128 stands for zero in the data rows.
Here are some numbered points:
[136 118 125 147 130 116 149  99 112 145 122 139 115 126 151 143 108 171
 110 114  86 127 137 127 109 123 142 103 114 128 163 130] 0
[174 115 185  77 128 144 127 116 116 140 103  99 128 158 144  71 148 105
 129 128 153 174  80 131 169 158 123  93 119 177 131 130] 1
[140 121 139 117 152 103 147  80 107 126 140 144 118 129 162 136 114 128
 114  73 113 143 149 130 139 127 168 114 110 131 124 109] 2
[118  53 125  88 130 103 170 160 148 121 129 117  64  76 133 154 109 140
 113  84 107 133 115 135 131 103 153 167 192 145 128 193] 3
[130 147 137 129 146 152 132 136 107 114  98 154 160 137 139 127 138 110
 151 104 142 141 151  91 117 144 142 119  96  95 105 114] 4
[150 125 126  95 144 120 143  75 103 132 138 145 122 121 140 104 117  94
 115  89 129 159 135 137 154 139 151 122 127 182 147 137] 5
[ 99 110  92 127  96 115  94 139 155 106 129 117 119 126 120 116 147 173
 128  96 134 117 143 157 143 132 121 119 103 105 145 113] 6
[138  98 150  94 138 131 178 175 130 127 124  83  77  90 156 150 103 122
 135 107 122 132  92 124 107 140 129 146 162 116 146 166] 7
[167 143 113 117 154 143 135 156 104  87 100 158 133 126 164 164 107 127
 153  78 127 130 168 107 102 132  90 140 145 111 141  81] 8
[ 51 105  74 156 103 102  98 152 133 128 171 103 115 143  25 131 129 145
 137 181 176 145  96 127 134 132  53 142 111 116  81 121] 9
[157 124 163  75 147 156 150 103  90 101  98 128 144 147 163  92 147 105
 167  63 136 180 102 120 148 161 158 122  95 131 128 108] 10
[164 147 172 138 125 124 145 115 111 168 118 119 141 120 119 123 110 115
 111 180 100 112  98 127 100  98 124 131 161 132 134 144] 11
[142 134 143  94 199 152 114 110 125 118 138 125 166 150 114 103 139 114
 158 115 147 145 101 129 140 143 151 135 123 142 137 109] 12
[125  87  99 144 128  81 128 166 148 132 140 116 123  99 157 154 135 206
 113  97 116 112 157 113 111 149 155 121  93  87 185  99] 13
[135 165 150 130 100 151 105 127 136 130 113 136 134 172  96 104 139  84
  96 149 144 128 133 126 132 147 124  76  82 205 140 129] 14
[123  99 119 138  98  94  90 165 124 135 138  88 136 140  94 114 166 174
 118 138 149  99 120 137 145 149 137  93  78 115 114 119] 15
[ 94 108  95 158 117  93 143 131 157 141 163 137 155 119  73 140 138 126
 121 154 147 159 105 150 110 116 127 158 140  97  91 107] 16
[175 117 158 133  90 119 126 129 104 162 112 132 123 126 166 124 132 115
 132 176 107  92 116 148 178  93 144 129 208 150 111 171] 17
[100 185 138 166 111 150 139 129 121 179  78 113 142 135 104 123 142 143
  90 153 110  94 117 105  96 104  98 113 125  93 142 122] 18
[156 147 128 113 169 141 147 120 123  72  89 167 141 119 190 166 134 115
 140  73 115 125 186 110 104 130 141 149 131 113 115 113] 19
[ 64 139 103 113 100 164 118 132 113 135 133  95 113 163  71  88 158 111
 118 163 180 118  66 196 158 172 102 122  98 146 103  83] 20
[157 143 155 136  94 142 111 130 121 125 124 150 143 155 151 122 123  93
 132 162 119 115 121 134 158 110 122 123 162 177 116 158] 21
[139 119 128 117 164 117 142 134 135  79 122 160  94 114 177 184 111  96
 142  75 136 113 173 104 120 138 154 132 146 129 107 116] 22
[185 139 140  98 130 105 129 121 119 132 127 139 134 138 159 139 110 135
 128 113 115 136 108 114 136 117 109 113 157 151 171 137] 23
[ 92 168 110 148 146 137 115  85 147 141 175 123 121 127  93 113 111 106
 124 172 122 145 124 121 117 131  83 156 139 141 131 112] 24
[115 178 115 161  95 128 109 128 116 134 103 140 161 132 118 160 135 100
 141 133 143 117 191 137 129  95 114 145 148 117  80 133] 25
[138 170 119 138 133 134 107 118 123 115  98 137 151 138 128 147 149 102
 133 121 116 113 181 144 129  98 123 127 154 123  89 122] 26
[155 140 127 121 110 115 112  81 137 141 138 146 136 180 132 108 136  87
 136 133 122 130 130 120 152 121 135 112 109 176 147 141] 27
[145 137 154 108 118 157  98 134 130 126 119 155 136 169 127 100 118  77
 115 164 134 118 122 137 161 132 133 101 119 204 121 145] 28
[184 139 139 132 118 108 136 101 122 143 122 146 155 142 147 130 103 119
 121 145 106 131 113 118 122  97 116 122 164 160 151 144] 29
[ 99 193 143 126 168 183 126 103 147 148 122 115 141 124  95  79 142 104
 124 160 137 154 110 129  96 152 105 151 116 143 134 114] 30
[ 67 103  87 160  93 122 108 131 126 123 164  94 106 145  23 130 131 157
 124 167 161 147  96 121 129 133  71 132 103 112  64 117] 31
[142  87 122 128 150  77 122 156 130 121 131 109 130 114 147 131 148 190
 123 119 134 104 129 124 126 173 147 108  92 112 166 103] 32
[122 119 146 140 150 133 132 185 145 133 121 119 120  82 119 139 104 113
 135 171 139 108 143 113  98  99 126 153 156 112 126 153] 33
[151 116 132 115 147 106 140  93 104 135 138 139 106 127 164 128 120 140
 136  92 110 135 144 133 128 128 160 115 109 139 136 108] 34
[141 131 132 131 121 115 104  82 160 123 126 143 115 185  97 116 140 108
 115 126 129 140 110 123 124 125 141  96  84 185 131 144] 35
[ 74 151 135 166  83 138 132 143 137 200 128 109 136 133 136 113 141 115
 133 173 134 109 150 137 125 108 126 159 140  98 113 140] 36
[149 124 142 151  99 125 128  85 115 153 121 134 127 139 132 142 132 153
 126 117  80 111 143 118 107 115 139  92 115 124 137 131] 37
[ 85 146 101 159 131 115 108 125 143 131 203 117 121 126  76 140 111 127
 137 185 145 138 119 121 120 120  76 143 137 134 103 123] 38
[122 107 104 127 124 100 138 168 138  93 125 153  89 101 151 197 108 123
 132 108 130 106 174  86 123 110 140 139 143 126 117 148] 39
[181 131 167  87 175 167 160 116  86  87  98 142 147 132 161 104 130 128
 146  88 123 170 106 118 122 166 152 115  93 138 153 106] 40
[120 171 111 154 163 131 117  91 152 155 182 139 143 139  77 122 113  98
 134 201 123 137 126 117 103 132  99 133 130 152 134 114] 41
[131 131 139 119 157 143 144 135 100 107  99 157 152 135 153 130 128 108
 146  81 145 155 143  99 130 150 165 110 108  94 118 104] 42
New points follow, each followed by the numbers of its three nearest points above, looking only along the 4 directions in which the numbered points spread most, nearest first.
[155 156 151 127 138 157 117 100 102 125  99 148 164 144 121 156 138 129
 148 114 103  79 167 141 134 121 121 116 147 128  93 125] --> 26 37 4
[145 147 132 117 148 159 132 148 135 130 100 117 143 137 170 136 127 146
 139  91 141 115 145  96 102 168 130 116  87  84 165 120] --> 42 2 4
[128 124 146  97 193 162 124 105 109 119 137 131 155 148 113 102 133 142
 138 104 151 166 106 135 128 174 148 134 102 152 142 122] --> 12 10 35
[142 147 131 159 105 126 131 100 117 154 121 131 129 134 137 144 129 155
 113 130  85 109 143 127 112 119 136 105 106 113 123 138] --> 37 0 33
[144  95 120 147 134 117 129  88 144 143 131 125 172 147 122 119 161 144
 154 134 109 160 108 150 143 130 137 158 159 101 120 143] --> 37 0 18
[177 147 147 134 125 111 140  86 103 147 135 135 121 139 152 139 120 143
 114 120  84 135 132 128 124 106 134 108 143 149 144 135] --> 23 29 37
[125 125 141 124 134 116 128 163 141 125 131 125 119  90 118 152  95 119
 127 141 136 116 135  98 110 108 121 140 158 113 144 160] --> 33 37 0
[149 126 114 130 126 116 131  83 161 124 140 143 160 153 116 125 159 115
 132 145 102 138 116 146 123 130 137 153 152 126 140 135] --> 37 27 18
[128 126 154 153  91 142 131 108 108 160 115 107 133 112 137 129 135 156
 125 155  96  84 116 139 157  91 149 151 165 111 107 171] --> 11 33 17
[ 70 143 109 116  99 156  94 143 122 143 146  99  99 158  61  92 157 112
 113 163 171 107  71 180 164 157 103 115  83 148 102  87] --> 20 31 15
[117 110 114 129 138 104 132 156 152  97 126 149 104 113 152 181 100  97
 143 107 140 111 181  97 131  97 141 139 160 109 100 145] --> 39 33 22
[108 111 166 113 153 164 149 122 113 126 125 103 114 132  83  83 152 161
 113 122 134 164  98 151 131 167 151 130  86 150 128 121] --> 35 12 15
[158 128 136 117 116 103 142 107  91 138 141 155 129 137 176 118 110 116
 116 115 109 152 123 137 159 113 131 118 151 158 147 129] --> 23 5 29
[142 161 133 167 107 150 125  98 115 150 105 123 140 132 132 139 137 146
 125 141  78 115 151 117 114 101 126 130 114 109 124 132] --> 26 18 37
[116  71 137  94 139 105 172 147 149 133 133  98  62  75 142 158 109 134
 112  91 125 143 118 124 121 105 154 157 175 118 133 197] --> 3 7 0
[111 151 146 100 178 168 118  99 132 147 124 119 160 150  82  87 148 107
 120 143 152 142  84 143 131 172 131 122  98 170 139 110] --> 14 35 12
[182 135 122 128 127 106 145  94  93 145 131 153 134 135 175 129 114 115
 128 108 116 137 133 112 147  97 134 118 163 159 142 130] --> 23 29 37
[ 78 160 135 170  80 147 129 133 121 200 114  96 126 136 135 117 133 117
 113 160 137 109 151 157 126  88 118 136 129  91 109 145] --> 36 18 24
[147 122 107 135 131 121 137  93 149 131 145 143 167 158 141 128 150 133
 132 136 119 140 121 130 146 135 135 134 143 144 125 144] --> 37 27 35
[184 101 168 108 148 180 110 131  44 122 146  86 146 131 113 103 112 155
 173 171 131 105  88 126 191 148 104 110 127 108 122 128] --> 35 27 5
[ 92 138 111 112  92 163  70 118 149 113 123 132 129 161 103 108 138 120
 143 104 147 156 150 179 160 105  97 117 120 140 114 117] --> 30 24 35
[130  97  97 134 135  84 143 156 147 124 147 112 106 102 161 135 113 201
 115  96 103 103 156 117 109 145 155 131  85  77 176 120] --> 13 32 6
[124 137 147  94 183 164 114 109 116 117 145 138 155 141 122  93 132 108
 138 112 166 154 111 153 146 132 123 118  99 164 135  97] --> 12 35 14
[152 137 134 138  99 150 146 119 109 168 122 111 107 131 164 127 132 125
 139 175 108  84 126 143 147 101 142 144 167 127 103 156] --> 11 29 17
[ 98 189 139 125 144 197 127  99 159 149 125 116 152 127 111  79 154 105
 125 163 132 157 117 137  95 154 115 145  84 140 144 111] --> 30 14 41
[130 135 134  99 208 157 118 107 112 123 138 118 165 122 123 108 141 121
 145 103 157 156 107 132 141 151 145 123 118 138 137 100] --> 12 4 42
[ 81 191 135 164 108 156 116 138 149 189 114 106 137 134 120 110 132 123
 137 169 130 129 133 151 128 113 123 147 108 105 120 126] --> 24 41 18
[ 59 111  95 128  88 132 109 147 142 104 118 113  80 140 102 113 143 153
 112 111 140 109 112 172 142 132 134 120 109 143  98  90] --> 15 6 16
[ 81  87  89 136  99  91 110 175 167  86 113 133 103 106 136 136 135 198
 111  79 135 115 153 134 121 133 143 117 104  84 168 113] --> 13 32 6
[115 170 152 130 111 148 143 140 133 156  86 102 112 111 135 114 132 131
  90 119 116 128 116 106  89 109 114 121 142 114 152 151] --> 37 0 33
[111 123 132 136 140 104 128 185 143 132 132 121 120  92 132 181 104 104
 125 137 140 115 159  97 113  96 130 152 156 120 121 149] --> 33 39 37
[182 123 161 121  94 142 120 125  98 140 110 131 143 145 155 118 137 126
 126 152 112  91 113 148 175  84 128 144 206 157 102 176] --> 17 29 11
[167 141 133 131 127 107 149  87  99 137 128 142 134 148 162 141 116 131
 129 113 107 137 148 123 131 113 132 104 147 152 138 131] --> 23 37 29
[120 173 139 160 134 127 132  98 135 163 153 121 136 129 134 122 121  92
 135 201 100  99 136 116 119 116 123 142 127 148 126 138] --> 18 11 36
[165  98 163 116 152 181 115 134  27 127 146  98 142 126 130  92 119 157
 179 179 142  88  96 142 192 147 102 109 127 114 101 109] --> 35 27 12
[127 129 145  91 198 148 138  99 112 118 136 130 153 134 125  93 141 143
 137 104 140 169 114 134 127 174 153 136 111 144 133 126] --> 12 10 5
[ 92  92  85 127  92  94 120 167 168 105 111 117 104  95 143 131 126 195
 108  80 129 110 152 132 127 135 149 129 109  80 178 121] --> 13 32 6
[131 133 157 121 113 148 124 159  82 111 105 143 145 148 147 123 121  93
 163 125 152 125 125 119 166 130 138 113 146 118 102 117] --> 37 12 5
[ 94 164 112 139 143 129 113  95 144 147 175 125 118 135  87 126 119 128
 134 192 129 136 108 123 112 133  74 148 135 138 118 121] --> 24 41 38
[ 99 107  94 122 113 109 133 145 127  99 121 122  89 110 169 134 121 177
 122  68 108 125 156 163 124 140 153 125 120  95 154 103] --> 13 32 6
[ 91  83  95 131 102  89 111 167 176  93 119 129  94 113 144 137 133 190
 103  76 124 117 164 137 120 124 162 120 108  86 165 103] --> 13 32 6
[154  93 176 106 144 153 124 134  55 119 129 109 147 122 142 117 127 137
 160 142 151 119  81 126 180 133 132 100 124 127 115 114] --> 5 35 12
[113 117 122 146  88 118  76 146 131 123 138  98 134 134 107 116 155 161
 133 138 155 123 131 148 143 136 131 107 101 113 126 104] --> 15 6 16
[126  95 112 117 133  81 135 173 135  86 134 143  93  84 144 189  92 117
 135  89 141  95 162  84 123 121 128 133 153 109 125 147] --> 39 22 13
[111  88  90 126 112  79 131 165 157 116 128 121 102 100 172 130 128 195
 116  79 113 120 161 124 123 137 158 123 100  72 171 108] --> 13 32 6
[159 134 127  95 148 117 152  94  93 127 137 163 128 148 182 118 123 108
 127  92 120 162 133 152 156 135 160 127 142 179 132 112] --> 5 23 2
[132 160 129 168  90 144 134 100 117 165 115 131 130 141 120 133 127 146
 124 164  82 111 162 126 116 105 124 116 107 112 120 136] --> 18 36 26
[188 130 138 102 151 102 153 113 115 124 127 148 151 117 176 121 117 126
 118 113 113 139 115 116 142 143 122 130 162 145 176 139] --> 23 5 34
[152 161 133 110 132 171  93 116 136 140 145 132 153 165 135  87 147  86
 162 173 163 134 115 144 145 145 106 113 118 131 137 122] --> 14 30 35
[171 127 157 127 143 122 152 110 100 139 124 123 127 116 124 120 105 135
 115 137  90 125  86 120 111 127 121 110 158 156 158 137] --> 23 29 37
[ 90  91  98 131 105  87 110 168 170  90 132 142 125 110 126 127 136 196
 109  77 118 127 163 143 129 122 146 116  96  92 169 110] --> 13 32 6
[160 185 121 112 144 149 105  91 159 125 152 142 155 151 109 129 140  83
 143 193 134 135 120 108 103 160  89 109 112 167 146 100] --> 30 14 41
